In the rows, 128 means zero.
Turns, then the turns between two rows, first turn first; the first pair answered
turn J299:
[142 150 131 125 119 128 121 127 131]  ->  [120 117 131 119 117 124 111 124 113]
[114 146 124 110 115 151 137 130 128]  ->  [101 134 128 105 118 149 133 126 120]
[114 138 123 140 140 154 165 115 138]  ->  [125 108 126 119 127 161 162 109 130]
turn J752:
[104  98 119  83 101  99  95 125 104]  ->  [ 80 137 109 108 114  81  98 126 118]
[119 183 102 165 174 121 146 145 160]  ->  [142 134 116 171 180 158 170 143 155]
[ 74 169 118 109 113  86  80 121 137]  ->  [ 65 173 123 156 152 100 109 123 152]
turn J45:
[138 134 110 134 113 129 127 125 133]  ->  [131 139 109 137 116 125 126 126 131]
[160 212 111  96 115 132 106 127 138]  ->  [106 217 109 121 142 101 108 129 136]
[ 87  98 134 201 191 145 181 132 134]  ->  [175  77 145 169 155 195 189 129 134]

Each pair is 2 to 3 turns apart.
[165 117 129 135 151 171 162 129 148]  ->  [133 142 120 161 166 152 164 133 151] => J299 then J299
[135 159 128 195 174 171 200 140 151]  ->  [ 66 111 136 202 187 142 182 130 124] => J299 then J299
[211 154 113  62  68 135 107 140 133]  ->  [120 222  97 160 144  92 147 148 158] => J752 then J752 then J45
[147 188 104 141 135 132 148 140 158]  ->  [ 83 108 108  99 117  95  95 126 115] => J299 then J752 then J45
[112 152 121 117 127 106 113 138 118]  ->  [110 134 125 106 118 105 112 130 108] => J299 then J299
[136  84 118  54  53 142  72 131  96]  ->  [219 127 116 113  83 209 150 139 140] => J299 then J752 then J299
[ 91 140 131 107 114 102  73 130 100]  ->  [126 131 136  91  92 123  73 130  96] => J299 then J299
[120  94 126 157 128  96 122 115 104]  ->  [178 119 126 163 120 131 143 121 124] => J299 then J752 then J752
[109 140 126 105 119  88 101 119 134]  ->  [129 178 123 126 131 100 123 128 150] => J299 then J752
[ 94  55 129 114 130 131 144 118 113]  ->  [ 68  75 123 117 131 102 128 119 114] => J752 then J752 then J45
[148 133 142 166 138 173 177 137 132]  ->  [128  67 150 113 105 149 126 127  97] => J299 then J752
[147 145 135 144 119 147 136 142 143]  ->  [147 109 141 125 110 147 126 136 135] => J299 then J299 then J299
[140 117 127 152 154 149 164 139 137]  ->  [141  78 132 114 127 146 135 131 119] => J299 then J752
[ 99 140 130 112 121 114 106 135 122]  ->  [111 125 133 101 114 132 106 131 120] => J299 then J299
[133 158 114  84  95  92  81 124 111]  ->  [ 93  95 129  92 108  93  85 124  98] => J45 then J299 then J299
[153 152 141 153 144 161 142 109 144]  ->  [117 149 142 161 159 138 137 109 138] => J299 then J299
[191 128 120 136 143 167 159 127 148]  ->  [149 168 106  84 105  99  91 122 132] => J752 then J752 then J45
[141 141 134 179 153 139 181 150 178]  ->  [ 98  68 150 162 155 138 166 147 150] => J752 then J299
[134 205 111 102 106  73 111 144 127]  ->  [189  86 132  74  83 145 122 134 104] => J752 then J299
[194  71 143 117 117 170 146 117 142]  ->  [169 156 118  69  78 104  79 120 136] => J752 then J752
[113 150 110 125 123  92  95 122 117]  ->  [182 134 119 113 112 146 114 120 130] => J752 then J299
[114 129 138 101  98 112  86 122 110]  ->  [110 179 126 155 135 118 129 130 139] => J299 then J752
